D: rows in 3 groups, each row roughly a mix of its group's directions:
D (103 x 10):
[[  0  -9  -3 -17   5  -6  -2  32  17   8]
 [-20  22  -8   0   9 -24  -8   0 -10   5]
 [-29 -10  16  -6  -1   4 -19  -2   9 -10]
 [-14  -5  -1  -9   1 -12  15  33   8   5]
 [ 12  -3  11  13  -9  28   1 -16  -5 -15]
 [  3 -19 -31   5  -3   9  -7 -17  -6  -1]
 [  3  -6   6  -7   6   7 -39  -9   2  -6]
 [  3   6   5  16  -5  14   4 -31 -16  -8]
 [-26  -6   0  -1  15  17 -12 -18   3  -9]
 [ 19   0  -9  19  -7  16 -18  -7  18   2]
 [ 25   6 -11   7  -4 -27   9 -10   0  10]
 [-14 -17  25  -2   4 -18   1 -13  -5 -13]
 [  8 -26  -2  20  -9  -5  19  -4   3  12]
 [ 17   8   2   2  -1   8 -19 -31   2  -8]
 [  3   8   5  19  -4  13   5 -29 -15  -9]
 [ 14   7  -6   3   8   4 -37  -6  -6  -3]
 [-13   1  -8 -20   6 -20  -1  22   9  13]
 [ -2  -9 -24   5  -5  31  -7   4  -2   9]
 [-20   6  12 -19  -1 -12  15   0 -19 -11]
 [ -4  17   0 -20  15  -2 -25   5 -10 -10]
 [ 29  16  -4   3 -13 -13  -7   3  -3  17]
 [-22  -3 -18   4  24  10   8  -9   6 -11]
 [-13  -8   1  -8  -1 -10  17  33   8   3]
 [  3 -21 -10   4 -18  -7  11  26   6  -4]
 [ 23   8 -14   6   6 -11  29   2  -5   4]
 [-12 -19  25   4   1 -21  -1 -12  -5  -9]
 [  2 -10  -5  10   2  19   7 -22 -23  15]
 [ 16  -4  -5   4  11   1 -36  -8  -5  -3]
 [-17  20   9 -26   7  12  -8   3   6  -8]
 [ 13 -12  -9   9 -16 -10  12  28   9   1]
 [ 34   8  -3   0 -15  -4   0   6 -14   9]
 [ 13 -11   3 -15  -4  33 -10  -6   5   5]
 [ -7  30   0  -8   4 -14 -17 -14   6  -9]
 [ 19  13 -26  10  -1  16   3   6   2  15]
 [-23  -2  20  -6  -7 -13  23   5   3  -7]
 [ 21 -15 -19  -2 -18   2  -1  -8 -19   2]
 [ 25   3 -19   8  -7   1  15  19  -2   9]
 [ 16   6   2  -4  -3  10 -11 -35   5  -4]
 [ 14 -19   4  19  -7   2 -21 -20   1  -2]
 [ -2  21  -2 -13   3  10 -12 -30  -3   5]
 [ 32   1  -2   1 -15  -8  16   9 -13   7]
 [  8 -11   2  -2   5   8 -38  -9   5  -3]
 [-24   6   6 -25 -15  -8   6 -15   1  -4]
 [-25 -10  13  -3  10 -19   5  -6  10 -18]
 [ 19  -5 -18  23  -7   2  18   0   1  12]
 [-21   1  -2  -2  22  21  17   6  -1 -11]
 [ 18  -3  -8  10  -6 -32   7 -10  10   6]
 [-18  13  14  -5 -10  22   2  -6  22   6]
 [-12   7   7  -5 -17  28   3  -8  19   6]
 [ -9  32  -7 -19   2  12   5   7  -5  -1]
 [-15 -15  21   3  -1 -21  19  -6  -3  -7]
 [ 19  -5   7  -2 -28 -13 -18   1  -4  10]
 [  7  -6  -2 -19  -7  -4  -5 -35   6   8]
 [ 22   8 -15   3 -12  19  -3   8  -9  19]
 [-30 -11   5   7  13   2   0  -8  22  -4]
 [-21  23   0  15   3  -9   0  -6 -21  -7]
 [-20  14  14 -23   2  -4   9  -5 -10 -16]
 [-23   6  -7   1   9  -4  11  25 -14  13]
 [ 21  18  11  -6 -16  -6 -10  18  -8  10]
 [-23   0  22 -18  -2  -5 -19  -1  -4  -8]
 [-24  -6  26  -9  -3 -16   5  -3  -2 -12]
 [-20  22  12 -20   0  12  -1   2  12  -8]
 [ 12 -15  -2  10 -10 -30  -3 -13  12   0]
 [ 22 -16 -15  21   4  -9  -8   4  -6  14]
 [-29  -3   2   2  16   8 -15 -13  12  -9]
 [  8  -1  10  15 -12  16   3 -27  -8 -16]
 [  2  16   4 -13   1 -18 -13   9  24 -13]
 [ 19 -12 -12   8   6   6 -31   1   2  10]
 [  7  20 -22  -6   0  15  16  17   6   9]
 [ 13   8   2  -2  -2  12 -12 -35   1  -5]
 [  6   9  -1   1   9  -1 -38  -7 -12   1]
 [ 16   0 -22   6  -9  24  -6   6  -6  16]
 [ 20   5 -18   7   8 -14  27   1  -3   0]
 [  7   5  -4   0   3  17   3 -34 -10  11]
 [  7 -10  11   5  14  -9 -30  -9   9 -13]
 [ 13 -13 -20   6 -16   2  12  25   1   4]
 [-18  10  11 -21   0 -11  13   0 -17 -16]
 [  9  10  -5   1   7   1 -38  -2  -9   0]
 [ 12 -29   0  23  -5  -4   9  -9   6   9]
 [-21  -2 -15   8  25  13   5 -10  10  -8]
 [ 19  -4   2  -1 -26 -17 -19  -1  -2   9]
 [ -9   3 -21   9   3  10 -29  -7  12   7]
 [ 17  10   0   7   2   5 -21 -29  -1  -7]
 [  4  -7  -2 -20  -8  -3   0 -34   5   9]
 [ 18  -4  -3 -20   6  16 -20   6  17   8]
 [-21  13   0 -17  -8 -14   2 -25  -6   1]
 [  8  11   0  12  -6 -16  -1  23  23  13]
 [-22  -3  17  -6  -8  -9  28   6   5  -1]
 [-13   8 -11 -15  12 -19  -4  20   3  17]
 [ 27  -1  -5   3 -24  -2  -3  14  -4  15]
 [-12 -10 -17   7   2  32  -9  -1   6   8]
 [ 20   6 -26  12   0  10  14   6  -1  15]
 [-28  -9  17  -5   6 -10 -11  -7  10 -16]
 [  3   4 -11   9  -6  -2  38   8   2   7]
 [  1 -16 -24   2 -15  23  -7   9  -4   8]
 [-20 -12  21  -4  -5 -14  24  -2   1  -6]
 [ 26 -13   2  11   6  16   0  19  14  -4]
 [ -8  29 -11 -15  -2  15   9   7  -9   9]
 [-17  -9  -3  -8   0 -11  15  30   1   9]
 [-10 -16   2   5  -5 -17  13  31   1  -3]
 [  6 -14  -5   5 -14 -17  16  27   9  -3]
 [ -6  24  -1 -12   2   3 -17 -28  -4  -1]
 [ 23   4 -12   9   4 -24  17 -13   1   4]]

which group is each row in? (one row of each group first):
[-18  -8  20   1  -3 -17  26  -2   2  -7]  (127)
[-16 -13  13  -2  10 -20  12 -15   5 -18]  (18)
[-26  15  -7  -1   9   3   3  10 -22  14]  (75)

[-30  -3   3   1  15  12 -13 -14  11  -5]  (18)
[ -7  -7   3   3  -1 -15   3  37   8  -8]  (75)
[ 20 -20  -3  10   9  -1 -26 -10   3  -6]  (127)
[ -4  19  30  -8   3 -12   1  18   4  -4]  (18)
[-19   9  20   3  21  -8   4   4  17 -12]  (18)
[ 26 -20  -6  17  10   2  -9  13   2   7]  (75)
[ 13  10  -3 -15   7  20 -21 -18   5   7]  (75)
[ 10 -12 -17   6 -14   0  12  30   5   2]  (18)
[ 14  14 -24   0  -3  19 -10  13   4  13]  (127)
